T: rows in 4 groups, each row roughly a mix of its group's directions:
T (134 x 10):
[[ 14  -2 -18  23  -3 -12 -24  11  -3  14]
 [ 15   6  -3   9 -35 -19  -6   6   9  -5]
 [ 30  -6  19  22  -4   0   3  -8 -12   8]
 [ -5   2  -3   6   8 -13 -36   6  -6  21]
 [  0 -13   2 -24 -20  17 -16   0 -20  -6]
 [ 18 -27   2  26   4  11  -2 -14   8   3]
 [-18  11   8 -19 -31  11   2  -9  -5  -1]
 [-23  16  13  -4   5  25  15   5  -3  13]
 [ -3   9  13   6  25   1 -21  -8 -22 -12]
 [  1  22 -18  -8  16  -3  17   6  13 -22]
 [-11  12   2   4   6 -27   9  -5  15 -27]
 [ 10   0  20   6 -10 -16 -31  -7  -3  13]
 [  6  10  16 -13   2  12   3  32   0  19]
 [ -3 -20  19  22  -6  14   2   5  -2  24]
 [ 14  27   3  20  14   4  21   2   2 -12]
 [-15  19   7 -17 -11   1   5   7  24  20]
 [ 26  -8  16  11  -7  -8 -19 -22   7  -5]
 [ -6  24  -6 -19  -5  -9  20  17  10 -15]
 [ 24 -16   1 -14  -6   1  20  20   8 -12]
 [-16  23  -4  21   2  -6  27  -8   5  -3]
 [ 13  18  -3  27   5  26   1  11   6   8]
 [ 36   7   0  19   0  -8   5  17  -6   1]
 [ -9   6   5  -9   2  17 -17   8 -19  29]
 [ 34  -6   5  -9   0   3 -21  -8   3 -17]
 [ 12  10  -3   2 -16 -22 -21 -18  11 -14]
 [-16   3   0  -6   5   8  -9  36 -16   9]
 [ -8  18  22   6  16   2 -17  -2  -7 -25]
 [-16  11  23  -1  -6  -7  18  -6  20 -19]
 [ -4 -16 -23  -8   9  32   9  -8  -1  -2]
 [-11  10   8   5  10  21 -32  -9   5 -13]
 [-24  -9  10   5  23  10  20   5 -16   4]
 [-13   8   1  -5   3  -6   5   7 -40  12]
 [  2  13   3 -11  -8 -27 -31   1   7  -1]
 [ 20 -16  11 -23 -12   1 -18  -7  17  -7]
 [  8 -17 -28 -15  -4   0 -26  -6   8  -2]
 [ 17   6 -21  -1 -18 -18  -3 -14 -15  16]
 [-28   0  25   7  -4   2  18  13   9  -8]
 [  4  -9  -2 -28 -27  10   2  -6  15 -12]
 [ -3 -15  -6  -2  19  -3  -5 -24  -7 -29]
 [  2  25 -17   3  -9   6  12 -11 -17  24]
 [ -7   9  35 -16  -1   8   0  10  -7  17]
 [  9  16 -11   3  24  32  -2   3  -4   8]
 [-17  11  15  11  -3  -3 -24 -17 -17  13]
 [  5   9  17 -14 -14 -12   4 -25  23  -5]
 [ -9  21   2   4   4 -17  12 -15  29   7]
 [-12   4 -25  -7   7   2   0  34   5  -5]
 [  0   2 -17   6 -19   6  10  -6 -34  -6]
 [-10 -26  15   1  25 -10   5  12  -7  12]
 [  3   7 -16   7  33   7  10  -9 -11  18]
 [ 11 -15   4 -12 -35 -13   3  13   4  -4]
 [-24  -4  21  -7   0   8  -5  15 -25  10]
 [-29  10  -2  26   6  -5  -4  13  -3  14]
 [-17  24  20   5   6   2  23  13 -10  -1]
 [ 24   6   9 -17  -5  -2  27  -6  16  -9]
 [-18 -18  -5   0   4  -5  13 -15 -23 -21]
 [-17  12   8   3   4  18  34   2   9   4]
 [ -8  -5 -12   0  13  10 -32   5  -1  24]
 [-21  -1   3  15  -9 -12  21  -8   0 -27]
 [ 10 -14   9   4 -15 -19  -5 -13 -31   1]
 [ 25   3   0  30  17 -13 -10   1   4   5]
 [-23  14 -18  13   2   7   0  -7  11  26]
 [ -7   4   9   7 -17   8   7  -9   4  38]
 [ 13 -30 -17   3   1 -23 -11  -8   0  -4]
 [ -5 -22  23 -10 -11 -14  19  14  10   7]
 [  2 -10   3  13  30  -3   9  16  -9  23]
 [  5  -8 -15  11   9  12  28   9 -24   4]
 [ 31  -1  -1  10   3 -20 -10 -16 -13 -11]
 [-12  10 -12 -18  -3   1  17  15  30   2]
 [-14   2 -27 -10  23  21  -8   1  -5   5]
 [-14  -1  18 -10   8  19  22   9  -2  22]
 [ -3  30  -1 -22   1 -20 -11   3 -12  -7]
 [  1   9  21 -11   3 -28  -6  -6  10 -22]
 [  7 -36 -13  -2  -3 -14  11  -8  14   1]
 [ 36  -7   2  11  -3  -7   0 -22   4 -10]
 [ -3  15 -13   4  23  27  11  -6 -15   7]
 [-15   8   8 -25  14   9  19  18  13  -3]
 [ -4  -9  -8  14  33  10   9  -3  -8 -20]
 [-14   1   3  37  16   2  -2  14  -7   1]
 [ -4 -21   5 -11  -8  -7   0   6 -30  22]
 [-32  -1  12  11  10   2  24  -5  -3  -8]
 [ -8  24  16  13  13  -7  25   2   7 -13]
 [  4 -15  -6   0  14 -36   0 -15   5   9]
 [  2  -5 -20  12  -6 -32 -19   2   3  11]
 [ -7  17   9  -1 -11 -19  23  23  11  -7]
 [-24   0  20 -16 -12   7   5  16  -6  20]
 [  4 -10  16  -2 -19  18 -12  29  -5  -7]
 [-11  12 -22  22  18   1  -9 -22   3   4]
 [ 12   6 -23 -11  -6  17  26  -6  -9  11]
 [ 12 -12  -5   2 -21 -19  27   9  -6 -13]
 [ 21   2  -1   5  15  -8 -21   3 -14 -26]
 [ -7  12  -6  -8   6 -10 -35  12   1  18]
 [ -7  22  -7 -10 -27  -5   7 -19  -5  15]
 [-14   3  17  14   8   6  -6 -29 -15  15]
 [  2   4  -6  15  12  16  -7  24 -17  23]
 [ -1   1  14  22  19  28  10  -1   6  13]
 [ 10  10  14  -7  19  16  24  -7  17  12]
 [ 20 -10  10  -9 -14  -5  21 -19  19  -7]
 [ -8  20   7 -34 -11  13   8  -9   1   1]
 [ 10 -18  12  35   2 -10   2  -6  15   0]
 [ 25   8 -12  16  -6  -2 -28   7   6   9]
 [-13   2   9   6  -5 -25 -28  10   9  14]
 [-12  12   2  12   3  26  13  16 -21  12]
 [ 12  18   7  -8  -7 -27  10  -7  -5 -24]
 [-11  22 -11 -18 -12  20  -2  -9  14  15]
 [ 22 -11  21 -19  -3   0   7  -7  17 -18]
 [-15 -24 -19   3 -27  -5  12   3   0   3]
 [ 10  10  17 -27  -4  -6  11   3  24 -12]
 [ 21 -21   4   0   7 -12 -22  12  16 -11]
 [-13  -5  34 -10  -6   4  -4   2 -23   8]
 [ -2   1   3   4 -27 -17  -2  -5  17 -27]
 [-27 -10  16   0 -15   0  18   8 -20  -1]
 [ 15  21  -7  23   3  12 -24   9  -1   5]
 [-11  22  -4 -12   0 -13  -4  17  29  -7]
 [  9  23 -11  10   4  34  -7  -4   5   4]
 [ -1 -30   2 -16   4 -16  12 -15   1 -18]
 [-11  -9   8 -30 -20   9   6   0  13  16]
 [ -4 -28  14  10  -7  18  11 -22 -11   0]
 [-26  19 -11 -10   3  10   7  -5 -25   4]
 [-15  19  12 -17 -11  -8  25   4   1 -17]
 [ 10 -10 -10 -12 -21  -6  28   1 -13 -15]
 [-28   7   4   9  -9   4  26  -8 -12 -14]
 [  1  19  -7   8 -28   9   2  -4   7 -27]
 [  8  -7 -20  29   7  -1   1  13 -22  10]
 [  3 -16  13 -28  -9 -22   1   3 -17  -5]
 [ 21 -21  -5  -1  15  -4 -22   3   8 -20]
 [-18   8   4   0 -15  -6  14  20   1  29]
 [ -2 -15   7 -23  -6 -12 -30  -6 -11  -8]
 [  0  -5  14  -3   1  10  28 -25  14  14]
 [  6   6 -12 -22  -5   0 -29 -21   4  -8]
 [  2 -17  -6  13   5  -4  18 -21   7 -27]
 [ -3 -12 -28   2  11  -7   1   3   0 -32]
 [  1  -3   3  -4   2 -17 -21  -7 -12 -34]
 [  8 -16  10 -22 -11  17 -24  14  -7   1]
 [ -8 -17  -8   3   6 -28  13 -17 -19   5]]

the two rows of each list that fit no group, in list order (the others fit one group, some only roughly):
  * Q667: [  1  23  -7  -4  12  -3   0 -22  29   2]
  * Q84: [  9   3 -11 -12 -16  -4  19   2  34   2]
  * Q467: [ 23  -8 -16  -6  10  19 -24   1  -5 -15]
  * Q788: [  6 -12  17 -10 -31   9  17  11   8   3]
  * Q906: [ 34  13 -10  -5 -10   7  -6 -12  17   2]
  * Q949: [-15  14   3 -23   8  17  -9 -21  15  -8]
  * Q961: [ -6   9 -19 -19 -30  -3  12   0   2 -15]
  * Q76: [ 11 -18  -8  -7  -6  34  13 -13   1  -5]
  * Q544: [ 25  -8 -15 -11  -6   4   1 -22 -21 -10]
  * Q352: [-13   2 -11  12  11  -9 -29 -10 -19 -12]
  * Q810: [ -7  -9  -2   4  18   1 -15  -4  -5  37]
  * Q559: [-16  13  11   5  12  -7  23   1   6  28]
  * Q403: [ -6 -18  -6   2  25   6   7   7 -30   5]
  * Q725: [-17  16  27  -4  -1   9   4  -9  -1  25]
 : Q961; Q810
  * Q144: [  8   1 -18  -5  11   4  -5   2 -38  10]
  * Q620: [-24  -7 -20  -1  10   8  12  -3  22 -18]
  * Q745: [  7  32   6 -12  -4 -21  -1  -7  18  -6]
  * Q160: [  6  -7  10 -14  -4 -11 -14  23 -14 -25]
  * Q844: [  9  10 -12  14   0  -4  18   6 -22  27]
  * Q942: [  8 -13  22 -25 -14  -2  18   8  12   4]
  * Q346: [  6   9   1   7   5 -19  36  14  -4   4]
  * Q741: [ -7   5   7  -1  21  -2   0 -10  34 -17]
  * Q204: [10 27 13 18 -9 16 16 -1 11 -6]
  * Q515: [ 13 -11   8  -7  22   9   7  24 -14 -17]
  * Q201: [  7   5  15  -2  -3 -14 -14   9  37   5]
  * Q17: [  8  -2  -6   1 -14  20  25 -17  -2  22]
  * Q74: [-24 -16  -6  12   1  19  10   5  23   5]
 : Q204; Q17
  * Q330: [ 30   6 -10  -2   8   0 -16  -7 -21 -16]
  * Q670: [ 10 -20   2  12 -19 -14 -12   9 -12  23]
  * Q161: [  7   9   3 -27  -8  33   9  -3  -4  -1]
  * Q363: [ 13  -7  13  21 -24 -15 -10   2 -19   1]
  * Q478: [-19   6  14 -11   9  26   0  -2  17 -20]
  * Q35: [ 19  -4 -19  12  27 -18  -3 -13   3   1]
  * Q539: [ 17   2 -26   7  19  -6  -6   5   5 -24]
  * Q413: [ 24  -5   5 -10  -2  -2 -10 -14  28  18]
  * Q540: [  8   1   1   5   9 -34  -3   3 -21 -18]
  * Q686: [ 10  18 -12 -17   0  12  25   6   6 -21]
  * Q282: [-28  -2  11 -15 -29  -7  -4   1   5   9]
  * Q90: [-22  -3  18 -27   2  17  -3  -7 -12  -8]
  * Q152: [ -9 -39 -11   7  -6  11  -4  -2  11   5]
  * Q938: [ 10   7 -31  21   4  -2  20   1  -6  10]
 : Q363; Q413
  * Q561: [  0  10 -16 -10  11  28 -12 -17  13  11]
  * Q811: [-12   0  27  10   4  12   8  27   9  10]
  * Q36: [ 26  -1 -11   5  17 -18 -11  -2  19  13]
  * Q982: [ 10 -15   1 -18 -25   9  19 -12  -5 -15]
  * Q126: [-1 -1 20 25 13  5 19 12 19 -4]
  * Q578: [ -5 -14  -3  25  18   5 -18  -9  23   4]
  * Q436: [ 10  12  24   3   1  11  -9  22 -23  -8]
  * Q930: [ -2 -15  18  -4 -26  15  -4   0  16  18]
  * Q82: [-3  6  3 15 37  2  9  7 18 -3]
  * Q643: [ -1 -18 -12   3 -11   9   8  33 -14  10]
  * Q804: [ 21 -24  -6  -8  -2  -2  16  12   0 -25]
  * Q941: [ -9 -11  28 -12 -14 -20   8   1 -12 -13]
  * Q357: [  6 -21  -5  30  10  17 -16   2   8  -1]
  * Q645: [-26  14   6   8  17 -10   2  -3  25 -11]
  * Q973: [ -1 -24  14  18   0 -16   3  26  -7  -7]
 : Q561; Q941
  * Q633: [ 14  -2  12  14  14  18 -26   4 -13 -14]
  * Q315: [ -5  16  -6   1 -26 -16   4 -19  15 -16]
  * Q814: [ 17  16  26  22   3 -14   2   3 -12   6]
  * Q365: [ -8  -5 -14  -5  -3  -2  12 -19 -32  16]
  * Q931: [-31   6 -24   2   1  -6  14 -12  -4   9]
  * Q756: [ -8 -18  -9 -19  -7  13  -6 -16  25  11]
  * Q536: [ 21  10 -18 -14  -5 -23  20  -8  -2  -4]
  * Q965: [ -5  -9  31  17 -12 -17  -9   0   9  14]
  * Q262: [  5  12  26 -21   3  17 -10   4  11  18]
  * Q642: [-12   0   2  -8 -33 -11   6 -13 -21   5]
  * Q784: [ 10  -6   5 -29  10  13 -24  -9  13  -2]
  * Q98: [  6 -10  -2 -17   4  -2   8  27 -26  15]
  * Q957: [ -8   1  -2  13 -23 -13  20   4 -25  10]
 : Q262; Q98
  * Q652: [  9  15  -6   5 -16  23   0  16 -20  17]
  * Q791: [ 12  10  15 -15   8  13  22  17  18  10]
  * Q51: [-17   1  12  -8 -39  -1   4   4  -6  -3]
  * Q824: [ -3   6  18 -20  15   8  -5  29 -12  -4]
  * Q322: [-18   4  24  19  -2  15  -5  14  17  11]
  * Q89: [  0  -4 -16 -15  20  17  -7 -20 -22   3]
  * Q302: [-13  -9  10  -5  12   3  26   9  28  -1]
  * Q944: [-26  -1   1 -14  23  20   8   2  16   3]
  * Q237: [ 12   0   8  23   3 -20 -21   9  -6  19]
  * Q775: [  2 -27  11  -6  10  10  -9  23 -18   6]
  * Q522: [  9  14  12  12  10 -13 -20  11 -12  25]
 : Q302; Q944
  * Q134: [ 17  -6   5  11  -2 -22  -3  23   2  25]
  * Q829: [ 17 -28  13   4  -5  -5  -5   9  11 -24]
  * Q883: [ 10  12  20   2   8   6  10  -7  29 -20]
  * Q232: [  9   4 -23 -15  -5   2  -2 -20 -28   7]
  * Q54: [  9 -35  14 -12  -6  17  -4   9  -5   3]
  * Q244: [-10 -19  14  -9 -25  12   4 -11   4  21]
  * Q142: [ -1   8  -6   9   2 -26  26  16 -12 -12]
  * Q184: [ -7  -2  -2  -7 -40  -6   3 -10 -11  -9]
  * Q483: [ -7   6  -8  11  23   4 -11 -19  -9 -27]
  * Q190: [  1 -22   6   4 -15 -14  -6 -10 -23 -22]
  * Q498: [ -5 -24  21 -13   0   3 -11  26  -9   6]
  * Q217: [  3   6 -34  14  -9  -1   3  -2  -2  24]
 : Q829; Q244
  * Q774: [ 29   2  -6 -13 -12  26  10  -1  13  -1]
  * Q648: [-16  -5   2  10   0  16 -10 -19 -30  11]
  * Q151: [-10  20   3  18 -18  16  17  17 -10   4]
  * Q712: [ -2 -17 -22  12  13  18   5  12  22   7]
  * Q531: [-12   2  22 -13   7  -6  17 -23 -19   7]
  * Q24: [  3  28 -20  -1  12  19   7 -13  -3  14]
  * Q471: [ 19 -16 -10   3  20 -21 -13  -8  13 -12]
  * Q707: [ 24   5  -6  17   8  -1 -13  24   7  18]
  * Q298: [  4 -20   3 -23  -1  12 -11  -8 -27  -9]
  * Q289: [-20  -1  13   1  -1 -29  13   3   8  21]
  * Q662: [ 18 -26  -5  22   1   8   3  19  -6  13]
  * Q816: [  9  -5  -6 -25  -5  20 -15 -19  18  -3]
  * Q379: [ 30  11 -12   9  -2  -2 -13  25   6   5]
  * Q666: [ -6   8 -15  10  11   6   9  32  -4  19]
  * Q62: [ 13  11  11 -25   0  -6  -8  26   8 -16]
 : Q648; Q531
  * Q20: [-23  26   9  11 -18  10  -3 -16   3   5]
  * Q740: [-10   5  12   2 -15 -27   8  -2  18  22]
  * Q387: [  6 -18  11   6  -8 -32  -6  14   3  17]
  * Q818: [ -7  14 -18 -20  15   5 -29  -4   1  -2]
  * Q340: [ -5  -7 -23  -8 -25 -15  10   8  20  -6]
  * Q953: [-23   8  -1   5 -21  10  24  -3 -19  -4]
  * Q120: [  0  -1 -16  -5  15  23 -16  11  -7  25]
  * Q189: [  9  -4  18  -8  -6  13 -15  29   7  17]
  * Q595: [ -6  -9   0  16   2  -4 -18  -6 -35 -10]
  * Q911: [-16  -7 -20  24 -10  13  19   0   9  11]
  * Q116: [  9 -18  18  14   4 -19  -9  23  14   4]
  * Q257: [ -6 -36   8   2   4 -20 -11   3  -8  -7]
 : Q20; Q911
